[[138 131 139 121 101]
 [127 120 135 139 149]]
The entry in the bottom-left corner -> 127
The entry directly above 120 -> 131
Find the largest entry.
Answer: 149

Read these off the row that follows.
1) Give the entry just left of the centre entry.
2) Give the entry just right of 143.
3) Give the 2nd largest entry.
[124 102 142 109 143 104 153]
1) 142
2) 104
3) 143
